In the data rows, zero lies at 7.5, halfway between 7 and 8.
Here are some points:
tensor([ 9, 10,  9,  5,  7,  8,  8,  9,  8,  8,  8,  8, 11, 11,  6, 10, 11,  8])
tensor([10, 10,  9,  5,  8, 10,  6, 10,  9,  8,  8,  9, 13, 10,  6, 10, 10,  9])
tensor([ 9, 10,  8,  5,  8, 10,  6, 10, 10,  8,  9,  9, 13, 10,  5, 10, 10,  9])
tensor([ 8, 10, 10,  5,  7, 10,  4, 10, 11,  8,  9,  8, 13,  9,  6, 11, 10,  9])
tensor([ 7, 11, 10,  5,  9, 11,  3, 10, 11,  8,  8,  9, 13, 10,  6, 11,  9,  9])
tensor([ 8, 12, 11,  5,  8, 12,  2, 10, 10,  8,  8,  8, 13, 10,  5, 12,  9, 10])
tensor([7, 8, 7, 8, 6, 8, 8, 7, 7, 6, 7, 7, 7, 6, 6, 8, 6, 8])
tensor([8, 8, 6, 8, 7, 9, 8, 8, 7, 6, 7, 7, 9, 6, 5, 7, 6, 9])
tensor([7, 9, 4, 8, 7, 9, 8, 8, 9, 6, 7, 8, 8, 5, 4, 6, 5, 9])
tensor([ 7, 10,  5,  8,  7,  8,  8,  8,  9,  6,  7,  7,  8,  5,  5,  7,  6, 10])
tensor([ 6, 11,  4,  8,  8,  8,  7,  7,  8,  6,  6,  7,  9,  6,  5,  7,  6,  9])
tensor([ 7, 11,  4,  9,  8,  8,  8,  7,  7,  6,  6,  6,  8,  6,  4,  8,  5, 10])
tensor([12,  7, 10, 12,  6, 13,  7, 11, 10,  8, 10,  9,  6, 13,  4,  4,  4,  6])
tensor([13,  6,  9, 12,  6, 14,  7, 12, 11,  8,  9,  9,  8, 12,  3,  4,  3,  7])
tensor([11,  6,  8, 12,  6, 14,  8, 11, 12,  8, 10,  9,  8, 11,  1,  4,  2,  8])
tensor([11,  7, 10, 13,  6, 13,  8, 11, 12,  9,  9,  8,  8, 11,  1,  6,  2,  9])
tensor([10,  7,  9, 13,  7, 13,  8, 10, 12, 10,  8,  8,  8, 11,  1,  6,  1,  9])
tensor([10,  7, 10, 13,  6, 13,  9,  9, 11, 11,  9,  7,  8, 11,  0,  8,  0, 10])
tensor([ 8,  6,  7,  9,  6,  8, 10,  9,  9,  7,  8,  7,  6,  9,  7,  7,  5,  8])
tensor([ 9,  5,  6,  9,  7,  9,  9, 10,  9,  7,  8,  7,  8,  9,  6,  7,  5,  9])
tensor([ 8,  6,  5,  9,  6,  9, 10, 10, 10,  7,  8,  7,  8,  8,  5,  7,  4,  9])
tensor([ 7,  7,  6, 10,  6,  8, 10,  9, 10,  7,  8,  6,  8,  8,  6,  8,  5, 10])
tensor([ 7,  8,  6, 10,  7,  9,  9,  8, 10,  8,  7,  7,  8,  9,  6,  8,  4,  9])
tensor([ 7,  8,  6, 10,  7,  9, 10,  8,  9,  8,  7,  6,  7,  9,  4,  9,  4, 10])
tensor([10,  7,  6, 12,  6, 10,  7,  9, 10,  7,  8,  6,  7, 13,  5,  4,  5,  7])
tensor([11,  6,  6, 11,  7, 11,  7, 10, 11,  8,  7,  6,  8, 12,  4,  5,  4,  8])
tensor([10,  6,  5, 12,  7, 11,  8,  9, 12,  8,  7,  6,  8, 12,  2,  4,  3,  8])
tensor([ 9,  7,  6, 12,  6, 11,  8,  9, 12,  8,  7,  5,  8, 11,  3,  6,  4,  9])
tensor([ 8,  7,  6, 12,  8, 11,  8,  8, 12,  9,  6,  5,  9, 12,  3,  6,  3,  9])
tensor([ 8,  7,  6, 13,  7, 11,  9,  8, 11, 10,  6,  5,  9, 11,  1,  8,  2, 11])
tensor([ 9,  7,  9,  6,  7, 10,  7,  9,  7,  9,  8,  7, 10, 12,  7,  9,  9,  8])
tensor([ 9,  7,  9,  6,  8, 11,  6, 10,  7,  9,  7,  7, 11, 11,  6,  9,  9,  9])
tensor([ 8,  7,  8,  6,  8, 12,  5, 10,  9,  8,  8,  8, 11, 10,  5,  8,  8,  9])
tensor([ 7,  7, 10,  6,  8, 12,  4, 10,  9,  9,  8,  7, 11, 10,  6, 10,  9, 10])
tensor([ 7,  8, 10,  6,  9, 13,  3,  9,  9,  9,  7,  7, 12, 11,  6,  9,  8,  9])
tensor([ 7,  8, 11,  6,  8, 13,  3,  9,  8,  9,  8,  6, 11, 10,  5, 11,  7, 10])
tensor([8, 8, 6, 9, 8, 7, 9, 8, 7, 9, 7, 9, 6, 4, 9, 7, 5, 7])
tensor([9, 8, 5, 9, 9, 8, 9, 9, 7, 9, 7, 9, 8, 4, 9, 7, 4, 8])
tensor([ 8,  9,  4,  9,  9,  8,  9,  9,  8,  8,  7, 10,  7,  4,  8,  5,  4,  7])
24 more points follow, each with its number after it:
tensor([ 7, 10,  4,  9,  8,  7,  9,  8,  8,  8,  7,  9,  7,  4,  9,  6,  5,  8]) 0
tensor([ 7, 12,  3,  9, 10,  7,  9,  7,  7,  8,  6,  9,  7,  5,  9,  6,  5,  7]) 1
tensor([ 8, 13,  2, 10,  9,  7, 10,  7,  6,  8,  6,  8,  7,  5,  7,  7,  4,  8]) 2
tensor([8, 8, 9, 9, 9, 6, 8, 8, 6, 8, 8, 8, 8, 8, 8, 9, 8, 7]) 3
tensor([ 9,  8,  8,  8,  9,  7,  7,  9,  7,  8,  8,  9, 10,  7,  8,  9,  8,  8]) 4
tensor([ 8,  8,  7,  8, 10,  7,  7,  9,  8,  8,  8,  9, 10,  6,  7,  8,  7,  8]) 5
tensor([ 7,  9,  9,  9,  9,  7,  6,  9,  8,  8,  9,  8, 10,  6,  8, 10,  8,  8]) 6
tensor([ 7, 10,  9,  9, 10,  8,  5,  9,  8,  8,  7,  9, 10,  7,  8,  9,  7,  8]) 7
tensor([ 7, 10,  9,  9, 10,  8,  5,  8,  7,  8,  8,  8, 10,  7,  7, 10,  7,  8]) 8
tensor([ 5,  9,  7,  5,  7,  5,  9,  5,  8,  7,  7,  7,  7,  4, 10, 10,  8,  9]) 9
tensor([ 6,  9,  6,  5,  8,  6,  8,  6,  9,  7,  7,  7,  8,  4, 10, 10,  7, 10]) 10
tensor([ 4, 10,  5,  5,  8,  6,  8,  6, 10,  6,  7,  7,  8,  3,  9,  9,  7,  9]) 11
tensor([ 4, 11,  6,  5,  8,  6,  7,  6, 10,  6,  7,  7,  7,  3, 10,  9,  8,  9]) 12
tensor([ 4, 13,  5,  5,  9,  7,  6,  6, 10,  6,  6,  7,  8,  4, 11,  9,  8,  9]) 13
tensor([ 5, 14,  4,  5,  9,  7,  6,  6,  9,  6,  6,  6,  7,  5, 10,  9,  7,  9]) 14
tensor([ 9,  8,  8, 10,  7, 11,  7,  8, 10,  7,  8,  8,  6, 11,  6,  6,  5,  9]) 15
tensor([10,  7,  7, 10,  8, 12,  7,  9, 10,  7,  8,  8,  8, 10,  5,  6,  4, 10]) 16
tensor([ 9,  8,  6, 10,  8, 12,  8,  8, 11,  7,  8,  8,  8, 10,  3,  6,  3, 10]) 17
tensor([ 8,  8,  7, 11,  8, 11,  7,  8, 11,  7,  8,  8,  8,  9,  4,  7,  4, 11]) 18
tensor([ 7,  9,  7, 11,  9, 12,  7,  7, 11,  8,  7,  8,  8, 10,  4,  7,  3, 11]) 19
tensor([ 7,  9,  7, 11,  8, 12,  7,  7, 10,  8,  7,  7,  8, 10,  2,  9,  2, 12]) 20
tensor([10,  9,  8,  8,  7, 10,  8, 10,  8,  8,  8,  8, 10, 11,  7,  7,  7,  9]) 21
tensor([10,  8,  8,  8,  8, 11,  8, 11,  8,  8,  8,  8, 11, 11,  6,  8,  6, 10]) 22
tensor([ 9,  9,  7,  8,  8, 12,  8, 10, 10,  8,  8,  8, 11, 10,  5,  7,  5, 10]) 23
Which of these numbered points is nearest to each point below by angle, seen from the average point of the first points? Its number follows each.
tensor([ 6, 11,  7,  7,  9,  9,  6,  7, 11,  7,  5,  8,  9,  7,  7,  9,  6,  9]) > 13
tensor([7, 7, 8, 8, 7, 6, 9, 5, 9, 9, 6, 7, 5, 4, 8, 8, 7, 8]) > 9
tensor([ 9,  6,  7,  8,  9, 10,  7, 10,  8,  8,  9,  7,  8, 10,  7,  7,  8,  7]) > 3
tensor([ 9,  7,  7,  8,  8, 11,  8, 10,  7,  9,  7,  8,  8, 13,  6,  6,  7,  7]) > 21
tensor([ 7,  8,  6,  6,  7,  9,  4,  9,  9,  8,  9,  9, 11,  7,  6,  8,  8,  9]) > 5
tensor([ 7,  8,  7,  9,  9, 12,  7,  9,  8, 11,  6,  7,  9, 11,  2,  9,  4, 11]) > 20
tensor([ 6,  8,  5,  5, 10,  8,  7,  8, 10,  6,  9,  9,  9,  6,  7,  8,  5,  8]) > 11
tensor([ 5,  9,  3,  7,  9,  8, 10,  6,  8,  7,  5,  9,  8,  1,  9,  7,  6,  7]) > 0
tensor([ 6,  9,  8,  6,  8, 10,  2,  8,  9,  8,  8,  9, 12,  7,  8,  9,  8,  9]) > 7
tensor([ 9,  5,  6,  8, 10, 11,  6, 11,  9,  8,  9,  7,  9,  9,  7,  8,  7,  9]) > 5
tensor([ 7,  9,  9,  9,  8, 10,  6,  9, 11,  9,  7,  8, 10, 10,  5,  8,  5, 10]) > 19
tensor([ 8, 11,  5, 11,  8,  9,  7,  8,  9,  7,  7,  7,  8,  8,  4,  8,  5, 10]) > 2
tensor([10,  8,  6, 10,  7,  9,  8, 10,  9,  7,  7,  8,  8,  8,  6,  7,  6,  9]) > 0
Now 24 new points, numbered from 0 again:
tensor([ 8,  9,  9,  9,  7, 11,  7, 10, 10,  9,  8,  7, 11,  9,  6,  8,  6, 11]) 0
tensor([ 8, 10,  8,  8,  9, 12,  6, 10, 10,  9,  7,  7, 12, 10,  6,  8,  5, 10]) 1
tensor([ 8, 10,  9,  9,  8, 12,  6,  9,  9, 10,  7,  7, 11, 10,  4, 10,  4, 11]) 2
tensor([12,  7,  8, 10,  7,  8,  7,  7, 10,  9,  8,  8,  7, 11,  7,  6,  5,  6]) 3
tensor([12,  7,  7, 10,  7,  9,  7,  8, 10,  9,  7,  9,  8, 10,  6,  6,  4,  7]) 4
tensor([11,  7,  6, 10,  8,  9,  7,  8, 11,  9,  8,  9,  8,  9,  4,  6,  4,  8]) 5
tensor([10,  8,  7, 11,  7,  8,  7,  7, 11,  9,  8,  8,  8,  9,  5,  7,  5,  8]) 6
tensor([10,  9,  6, 11,  8,  8,  7,  6, 11, 10,  6,  8,  8, 10,  5,  7,  4,  8]) 7
tensor([10,  9,  6, 11,  8,  8,  8,  6, 10, 10,  7,  7,  8, 10,  3,  8,  3,  9]) 8
tensor([8, 6, 7, 7, 8, 8, 9, 6, 8, 7, 7, 8, 7, 6, 9, 9, 7, 6]) 9
tensor([9, 6, 6, 7, 9, 8, 8, 7, 9, 7, 7, 8, 8, 5, 8, 9, 6, 7]) 10
tensor([ 8,  7,  5,  7,  9,  9,  8,  7, 10,  7,  7,  9,  8,  5,  7,  8,  6,  7]) 11
tensor([ 7,  8,  6,  8,  9,  8,  7,  7, 10,  7,  7,  8,  8,  5,  8,  9,  7,  8]) 12
tensor([ 7,  9,  5,  7, 10,  9,  6,  6, 10,  7,  6,  8,  8,  5,  9,  8,  6,  7]) 13
tensor([ 8, 10,  5,  8,  9,  9,  7,  6,  9,  7,  7,  7,  8,  5,  7, 10,  6,  8]) 14
tensor([ 9,  7,  9,  8,  6, 10,  9,  4,  8,  8,  9,  7,  9, 10,  6, 10,  8,  8]) 15
tensor([10,  6,  9,  7,  7, 10,  8,  6,  8,  8,  9,  7, 10, 10,  6, 10,  7,  9]) 16
tensor([ 9,  7,  8,  7,  7, 11,  8,  5, 10,  8,  9,  8, 10,  9,  5,  9,  7,  9]) 17
tensor([ 8,  8,  9,  8,  6, 11,  7,  5, 10,  8,  9,  7, 10,  9,  6, 10,  7, 10]) 18
tensor([ 8,  8,  9,  8,  8, 11,  6,  4, 10,  9,  8,  7, 11,  9,  6, 10,  7, 10]) 19
tensor([ 8,  9,  9,  8,  7, 11,  6,  4,  9,  9,  9,  6, 10,  9,  4, 11,  6, 10]) 20
tensor([6, 9, 7, 6, 7, 7, 9, 7, 8, 9, 7, 8, 4, 4, 9, 7, 5, 8]) 21
tensor([7, 9, 5, 5, 8, 8, 8, 8, 8, 8, 7, 9, 5, 4, 8, 7, 4, 8]) 22
tensor([ 6, 10,  4,  5,  8,  8,  9,  7,  9,  8,  7,  9,  5,  3,  7,  6,  4,  8]) 23
The same question for these:
tensor([7, 9, 8, 9, 9, 7, 8, 7, 9, 7, 7, 8, 6, 7, 8, 6, 5, 7]) > 21
tensor([ 5, 10,  5,  5, 10,  8,  6,  7, 10,  6,  8,  8,  9,  7,  8,  9,  5,  8]) > 13
tensor([ 8,  9,  9,  9,  7, 10,  7, 10, 11,  8,  8,  8,  9,  9,  5,  7,  5, 10]) > 0
tensor([ 8,  9,  6,  6,  7,  9,  5, 10,  9,  7,  8,  9,  8,  7,  8,  8,  7,  8]) > 22
tensor([ 7, 11,  5,  8,  9,  7,  7,  5,  7,  7,  8,  7,  8,  6,  7,  9,  5,  9]) > 14
tensor([ 6, 10,  6,  5,  8,  7,  6,  7,  9,  6,  7,  8,  9,  4, 12, 10,  9, 10]) > 12
tensor([ 6,  9,  8,  6,  7, 11,  2,  8,  8,  8,  9,  8, 11,  7,  7, 10,  7,  9]) > 19
tensor([ 6, 10,  3, 10, 10,  7,  8,  6,  8,  7,  7,  8,  6,  7,  4,  6,  4,  8]) > 23
tensor([ 7,  7,  7,  8, 11, 12,  5, 10, 10,  9,  8,  7, 10,  9,  7,  8,  6,  9]) > 1
tensor([ 9,  8, 10,  9,  7,  9,  7,  9,  9,  8,  8,  8,  8, 11,  7,  6,  6,  8]) > 3
tensor([ 6,  8,  6,  7,  8,  7,  9,  6, 10,  8,  7,  7,  6,  3,  7,  7,  7,  8]) > 21
tensor([ 6,  8,  5, 10,  9,  8,  8,  7,  9,  6,  8,  8,  6,  6,  5,  5,  4,  8]) > 23
tensor([ 9,  8,  8,  7,  6,  8,  6,  9,  8,  7,  8,  9,  7,  8, 10,  9,  8,  7]) > 9
